(in the rows, 128 means zero)
A single turn carries every row of the set below to another of its rows. Some are shown first; where does it send the rows asked next?
zedif: [118 128 114 160 134 136  92 140 114 113 128 105 148 110 140 118 141 139
 126 139 125 131 131 162]
rus: [140 124 143 124 115 113 119 135 140 162 128 132 144 155 162 107 128 101
 127 155 127  88 107 115]
Zulib: [ 96 105 107 135 125 112 105 114 148 117 143 126 129 105  97 124 173 118
 139 129 157 142 113 107]
tave: [129 135  90 134 118 129 147 116 128 115 135 134 134 133 118 130 163 139
 152 164 161 153 152 126]
nuned: [136 137 143 138  93 106 138 139 138 137 120 129 130 134 135 126 165  97
 155 159 162 135 108 117]
fazu: [ 96  98  96 130 126 105 109 121 152 141 146 126 143 109 105 120 171 106
 118 125 143 152 121 108]
nuzok: [131 156 131  91 148 102 104 135 128 127 132 140 144 143 157 154 119 127
 152 117 114 116 129 113]
ruv: [112 127 134 106 145 122 144  97 127 115 142 137 133 166 116 114 129 119
 147 130 125  96  89 119]
luf: [ 98 103 116 132 135 121  92 104 143 108 145 128 121 112 101 120 159 130
 145 130 153 111 109 106]
lini: [ 99  97 114 124 145 124  85 103 146 122 149 130 129 122 113 111 142 131
 129 129 135  91 110 106]
bovep: [118 124 111 158 135 132  92 145 117 123 129 105 154 113 145 115 138 134
 117 138 116 133 133 161]
feb: [109 125 115 108 127 102 169 117 135 142 138 133 152 156 113 124 154  90
 128 125 126 157 101 122]
danog: [ 97  91  94 124 136 106 101 121 155 154 149 127 150 118 118 112 156 105
 104 124 126 132 121 108]
ratu: [132 126  99 123 143 144 123 102 126 118 143 138 136 154 138 113 126 155
 141 164 136  92 148 124]
Gel: [109 132 124 113 124 109 166 111 130 117 135 133 138 150 100 128 159 100
 152 129 143 152  96 120]
ker: [112 118 124 100 147 115 146 104 132 139 144 136 150 172 127 109 124 106
 127 124 108 101  93 121]
muf: [118 127 111 163 130 134  96 143 114 113 127 105 150 108 139 118 145 135
 127 142 127 141 133 162]
Tava: [117 126 110 161 129 130  97 145 116 119 127 103 151 108 138 118 145 134
 122 138 125 144 133 163]
bukek: [132 119  87 119 144 135 128 112 133 147 145 138 155 156 150 108 122 142
 116 160 118 104 153 124]
ruze: [138 137 155 136 102 119 125 129 135 123 120 130 123 141 140 120 151 111
 162 162 159 105 102 116]
Matar: [102  90 104 122 146 116  88 111 151 145 151 129 144 126 123 107 141 119
 109 125 120 101 115 107]
piluf: [117 124 109 160 134 131  96 146 117 124 128 104 154 111 141 116 142 132
 118 137 120 141 133 162]
dozeg: [130 134 101 134 130 142 133 105 123 102 136 136 126 142 123 124 145 154
 161 167 156 117 146 123]
Ger: [129 154 118  93 138  90 119 145 135 141 133 138 155 137 155 159 133 113
 143 115 116 149 136 114]
Nov: [140 130 155 130 114 121 115 126 135 136 125 132 127 150 152 111 133 113
 148 160 141  80 100 115]
lazom: [129 163 130 100 134  98 115 138 128 113 129 139 138 131 142 164 139 124
 167 118 134 144 130 114]
Roge: [112 133 135 113 133 119 155 100 125 103 137 134 128 158 103 126 147 114
 161 133 142 121  88 120]
Mebav: [131 118  76 121 132 123 143 125 136 159 142 135 161 149 145 114 139 127
 109 156 124 141 160 126]
Vaf: [139 123 131 126 105 103 132 144 144 175 127 129 152 147 159 110 142  86
 117 153 128 119 114 118]
tomi: [119 125 113 159 137 135  91 141 115 117 128 106 150 112 144 115 137 137
 123 140 120 129 132 161]
rep: [128 127  78 129 119 121 152 125 134 141 139 134 153 137 129 125 160 125
 128 159 144 166 159 126]
gelek: [136 131 132 133  94  99 142 147 144 162 123 129 146 137 145 119 161  86
 131 155 147 144 113 117]
gobin: [131 152 122  90 145  96 109 141 132 142 133 139 152 141 160 153 122 119
 140 114 108 129 133 114]
zev: [128 160 122  98 133  92 120 144 131 126 129 138 147 131 147 164 140 114
 155 116 129 157 133 113]
negus: [112 118 114 101 138 105 159 116 137 153 143 134 159 165 125 114 136  93
 116 122 110 132 100 120]
Lar: [130 161 134  96 144 104 107 134 126 113 130 140 135 138 148 159 127 131
 167 118 129 124 127 113]

ruze goes to Nov
Mebav goes to rep
ruv goes to ker
Where do these go?
nuzok goes to gobin
Zulib goes to luf

A single turn carries every row of the set below to another of its rows. Some are shown first; where does it send the rows asked next?
bamug: [136 103 157 119 120 110 134 134 128 140 124 110]
Fem: [131 135 113 109 176 110 122 152 147 120 115 140]
ruvu: [142 128 138 117 114 141 148 131 126 104  98 116]
Ziba: [115 162 138 132 141 116 116 114 108 149  89 139]
digo: [166 123 126  95 136  96 137 126 131 126 104 136]
dalok: [146 123 108 130 148  92 103  92 108 114 120 138]
tade: [101 158 119 124 141  92 153 101 115 116 110 111]
mur: [116 154 122 131 154  93 150  92 110 106 108 119]
nuzip: [110 133 122 129 163 117 103 114  93 150 120 144]
rur: [111 108 133 126 163 111 131 143 129 100 128 161]
mesin: [134 151 122 139 150 128 121  79 116 145 126 120]
diput: [105 124 112 118 157 119 112 101 141 141 158 125]
Rodut: [ 90 116 145 108 130 134 121  92 136 136 110 131]
pas: [133  95 118  99 150 130 123 136 140 128 143 136]
muzez: [127 121 124 148 164 107 141 116 124  83 110 147]
mev: [ 87 110 131 138 129 130 108 107 133 118 131 149]
Gekad: [121 166 112 125 167 120 136 129 139  95 113 139]
sizir: [120  92 114 104 140 139 129 120 140 131 147 143]
Tam: [110 166 121 123 126 120 160 137 135 139 117 135]
zum: [116 143 107 138 115 124 153 130 110 145 140 119]
bakom: [108 128 135 116 122 125 114 138 128 141 122  93]
zifu: [163 140  99 115 136 111 121 114 123 100 130 140]
Zino: [149 135 120 117 117 132 154 134 129  98 103 128]
sase: [118 132 136 139 141 144 151  87 104 144 123 141]
Bavub: [104 126 121 120 164 105  98 115 100 137 114 154]
Gan: [116 133 142 121 129 103 175 107 139 118 129 116]
lomu: [138 109 132 141 110 146 117 136 122 123 116 139]
niv: [134 121 139  98 149  77 119 114 116 116 108 153]

bamug goes to mev
Fem goes to niv
Zino goes to pas
Where do these go?
dalok goes to Gekad
sase goes to zum
Ziba goes to Gan
nuzip goes to tade

